Some points:
[   9   75  -97  -11   69   73  -76   12  -24   98   22 -101   23  -41
  -11  -31   28  -31   13    2  -58    1   49   27  -80   23  -33   47
   26   67  -10    4]
[  8  28 -59  27  23  17 -71 -26  -7  94  39 -23 -31  -6 -35   8 -31 -36
  62 -52   9 -43 -62 -24  -5   0 -13  24  23  27 -22 -12]
[  10   28  -60    3   81   16  -50   39  -47   22  -29   13    7  -44
   82 -101  -20  127   49  -23  -26   71   -9   29   -8  -49  -34  -21
  -38  -84  -50  -25]
[  23   -6 -127  -11   44  -18    5   57    6   54  -51   37  -56  -21
   31  -52    3  -21  -48  -63   -8   31  -24   40  -60   30  -24  121
  -24   36  -46   16]
[-45  48 -21  23  -2 -55  31  77 -49 -16  66 -25  27  28  31  16  17  25
  25  34 -17  54 -19 -26  35  13  38 -33 -19 -28  12  -9]
[ 35 -25  21 -15 127   4  57 -17 -11  30  21  -2  25 -46   7 -14  69  -7
  58 -81  20  48 -35  76 -11 -10 -37  49  11  62 -54 -12]
[-44   7  23  16 -22  11 -84 -69 -14 -10  -7 -11  44  33  33  25  51  21
 -13 -17 111  61 -34 -33 -27  35  -2  47 -44  15 -15 -34]
[127  11   6  16  -7 -31  41  20  74 -33 -39   9 -63  10 -34  68 -13 -33
 -41 -52 -10  -7  32 -18  -9  41 -35 -27 -32  56   3  17]
[-16  18 -37  -6  17 -29 -22  66 -58  45 -23  -2 -26 -85  -3  -2 -26 -84
 -12 -24 -60  10  62   6  35 -65  20   7  37  34  50   1]
[ 28  -3  -1 -31  13  28 -72 -15  43 -22  10  20  28 -21  -6 -45  39  48
  -8  -3 -35  -6   9 -15   4  96  73 -12  10  16  75  -2]
[ 44 -63 -69 -67  11 -52 -82  52   7   0 -10 -52  52  14  71  39 -38  33
  58  27  -6 -57  55 -14  62   8  25 -37  76 -17  36  17]
[ 42  23  28  23 -19  62  10  45 -10 -55 -21 -15 -12  13 -23 -51 -13   8
  -4  -6 -23  54 -58  10  63   6 -42  -4 -12   9  11  -4]
[ 10 -69  15  34  -3 -73  46 -28 -53 -29  27 -20  -7  10 -28  32   6  14
 -44  13  -3  32 -42   7   9  30 -14 -44 -32  11 -36 -43]
[  22   44  -53  -42   20    1  -22   49   47   71 -100   29   48   48
  -26   -7  -16   -6  -17   33    9   69   84   16  -41   24   29   13
   20  -37   -5  -34]
[  52   -9   45  -69   38   -4  -16  -35   54   -6   76   -3  -32   58
  -24  -22  -34  -27   30  -35   78 -127  -54   32  -66  -20   24  -83
   45   38   22  -20]
[   3   10    4   31   87   46   56    2    7  -41    2    0    2  -14
  -36    2  -11   39   -7  -11   53   11  -30 -127   19    5  -13  -28
   22  -28  -27  -25]
[   4  -49   -4   26  -32   19   47    3  -51   17 -101   92  -30  -54
    6  -61  -20    8  -16   42   27   32  -35   39   23  -70  -36  -32
  -24  -34  -41  -40]
[ 70   0 -30  41  52  40   8 -62 -10 -13  -8  74 -47 -66 -10 -98 -32 121
  28 -36  -9  59 -86  18   3 -27  11  63 -38 -44 -22  44]
[-101  -51   47    4  -23   31   16  -42    7  -83   48  -25  -74   56
   25   13  -16   76   30   50   61    7  -18  -16  -23  -65   60    5
  -62  -35   78    2]
[ 56 -21  36 -28 -28  44  28  35  34   2  -5   2 -55 -15 -23  49   2 -23
 -56   4  35 -11  -9 -22  22  -9  21 -20 -27 -45  18 -47]
[ 35 -66  63  11 -19 -24  -9  38 -29  40   1 -10  10   7 -62  28 -70 -46
 -55  88 -18 -25  -8  25 -19 -30 -22 -48  11  99  46  65]
[-65  57 112 -24  16 -63  -2  -4 -34 -24 -29 -44  33  50   7  93  11  36
  50  40  -3  40  17 -78  -4  37  26 -27 -16  -5  26  32]
[ -8 -27  80 -59 -95   4  68 -22  27 -45  10  -3  61  36  47  -2  18  15
  54  24  17 -24  27  -1 -41  18 -37   0   3 -73  64  38]
[ -5 -22 123   9  10   9 121   6 -47 -31   9  64   7 -17 -89  12 -10  -3
  -3  15  -1  19 -68  25   6 -57 -35 -86 -56  40  43  43]
[ -2 -56  21  20 -41  50 -35  25  -7 -70 -55  44 -58  36 -27 -73 -16 -44
   9   2   4 -31  52 -31 -74 -58  -6  -7  67 -54  31 -35]
[-47   5 -12  20 -31  39 -93  56  -4  18  -2  -8  38  -8 -88  52  55 -87
  18 -18 -65  19  44  -5 -11  52 -18 -26   9  22  -9   5]
[ 31  11  24  -7 -32 -21  70   1  15 -66   1  20 -23 -10 -12 -28 -20  12
 -45   7  36  40  -1  30 -21 -25 -41 -18 -36 -71 -35  43]
[-25 -55 -35 -20 -51 -31  48  29  43   6  53   7 -28  61  43 -15   8 -14
  -8  42  31  -5 -38  -9  38 -25  32 -36 -27 -75  36  41]
[-80  11  88  34 -14 -23   0  20 -18 -48 -30  11  53  51 -14   6  26 -77
  28 103  10 -17 -51 -21 -10  21  35  78   9  67  51 -36]
[-32   9  -4  47  16 -11  42 -66  19 -68 -39  25  -7 -24  18  -7  22  43
  13  31 -39 -32  -2  47  39 -84 -60 -26   0 -45  27   9]
[-73 -50   6 -52 -20 -15 -62   5  31  83  27 -39  54  -1 -32  49  -5 -62
   7  53 -50 -84 123  39 -47 -12 -46   4  27  62  -6 -23]
[-42  -5 -40  29  35   3  23 -46 -41  51  50  -6  33   4 -36  41  59 -14
 -52 -24  10 -13 -67 -30  -6  14 -30 -63  46  -2 -18  -1]
[ 18   8  14 -37  19  81  -2 -27  47  20 -43  43  30 -23  -6 -40 -27  68
 -24  32  52  25 -16  84 -24 -24   5  32   6  45 -74  63]
[ 72 102  16  -5  23   9  42  -3   5 -17 -66 -22  24 -68  15 -28  12  29
 -56 -16 -14  40  37 -31   5  20   7   3 -38  -2 -37  84]
[ 57  57 -23 -37 -12   9  33  10  86  19  85  -7 -14  49   2  12  15 -40
  22 -39  61  23  55  59  37  77   9  19 -38 -25  51   9]
[-24 -28 -16  54 -28  24  42 -27  -7 -25 -25  40 -27 -74   4  43  40 -47
  12 -11 -34  23  50  40  19 -70  22  -7 -31 -20 -28  -6]
[-62 -53  45  38  34  -1  10  -1 -49 -25  38 -83 -24 -72  32  67 -29  15
  26 -76 -64   3   5  16  37 -10  31  54  68  56   6 -66]
[ -41   53  -64   -5 -100  -25  -73  -60   31   35   14  -26    8  -35
    7  -48   90   -4  -51  -36   24    5    3  -13  -33  127   76  127
    9    2  -28   45]
[ 98 -41 -42  38  12   5   7  77   0  13  -3 -49  -7   0  58  15  -8 -44
 -19  54 -65  21  66 -37 -28  24 -23 -23  17  25 -26   9]
[  36   33  -58   10   28   17  -81   24   79   53    9  -14   -8    9
   34   -1  -70   42  -69   20  -74 -120   -6  -35   46   10   22  -61
   37   41  -52  -27]
[ -24   57    7 -113   -4   29    6  -48  -32   64   52   -6  -20    2
   13  -11  -19    6   14  -29 -110  -53   43  -25   86  -43  -25    7
    6  -59  -54   21]
[ 16  55 -45  57 -21 -49 -30  30 -11  13  14  23  72  29  62 -18 -13  -4
 -20 -32  12  -4 -18  35   4  39 -28 -10 -71 -11 -61   3]
[ -45  -43  -43   31    1  -12  -10  -31    0   -6  -11   38    3  -23
  -11  -28   -6   -2   40  -39 -107  -31  -21  -21   36   38  -35    1
   23  -68    9  -41]
[-71 -29  12  24 -22  -9  53 -23 -34 -24 -29  25 -72  32  53 -13  15  61
   3 -22  54   8  16 -14   0  -6  39 -58  52 -23  11 -25]
[ 51  26  34 -40 -16 -34  44 -33 -48 -62  35  28  34   2 -36 -24  34  -1
 -36 -49  25  37   6 -77   2 -21  31  49 -69 -44  12 -38]
[-29 -35 -34  49 -65   1 -99 -26  10  13  11 -29 -69  13  24 -16 -12  -9
 -12  -1  74 -60 -15 -27 -51  92  -2  65  50  35 -19 -47]
[-73  41  49 -12 -53 -94 -14 -11 -20 -16  14   6  57   2   3  95 -18 -39
  38  28  54 -33 -22  47 -31 -70   9  39  35   4  70  40]
[-19 -12  55 -22 -21  -1  52 -62  41 -24 -12 -24  19 114 -33  70 -32 -45
  30  49  31 -58  11   7  99 -35  47 -26 -10  62 -18   3]
There is one direction along which these points spread out most. Take the direction at right angles to it along which they spread out most. Then take the direction at right angles to both along which they spread out most. Go by this last direction. Where along it does each point below lie, from 0 to 99? The average is 50, and the first point in the table lies past the average. One standard deviation of the points above along it is 16.
[127  11   6  16  -7 -31  41  20  74 -33 -39   9 -63  10 -34  68 -13 -33
 -41 -52 -10  -7  32 -18  -9  41 -35 -27 -32  56   3  17] 65
[ -5 -22 123   9  10   9 121   6 -47 -31   9  64   7 -17 -89  12 -10  -3
  -3  15  -1  19 -68  25   6 -57 -35 -86 -56  40  43  43] 75
[-80  11  88  34 -14 -23   0  20 -18 -48 -30  11  53  51 -14   6  26 -77
  28 103  10 -17 -51 -21 -10  21  35  78   9  67  51 -36] 35
[   3   10    4   31   87   46   56    2    7  -41    2    0    2  -14
  -36    2  -11   39   -7  -11   53   11  -30 -127   19    5  -13  -28
   22  -28  -27  -25] 50
[ 42  23  28  23 -19  62  10  45 -10 -55 -21 -15 -12  13 -23 -51 -13   8
  -4  -6 -23  54 -58  10  63   6 -42  -4 -12   9  11  -4] 56
[ 70   0 -30  41  52  40   8 -62 -10 -13  -8  74 -47 -66 -10 -98 -32 121
  28 -36  -9  59 -86  18   3 -27  11  63 -38 -44 -22  44] 43
[ 16  55 -45  57 -21 -49 -30  30 -11  13  14  23  72  29  62 -18 -13  -4
 -20 -32  12  -4 -18  35   4  39 -28 -10 -71 -11 -61   3] 41
[-71 -29  12  24 -22  -9  53 -23 -34 -24 -29  25 -72  32  53 -13  15  61
   3 -22  54   8  16 -14   0  -6  39 -58  52 -23  11 -25] 40
[-19 -12  55 -22 -21  -1  52 -62  41 -24 -12 -24  19 114 -33  70 -32 -45
  30  49  31 -58  11   7  99 -35  47 -26 -10  62 -18   3] 57
[ -45  -43  -43   31    1  -12  -10  -31    0   -6  -11   38    3  -23
  -11  -28   -6   -2   40  -39 -107  -31  -21  -21   36   38  -35    1
   23  -68    9  -41] 55
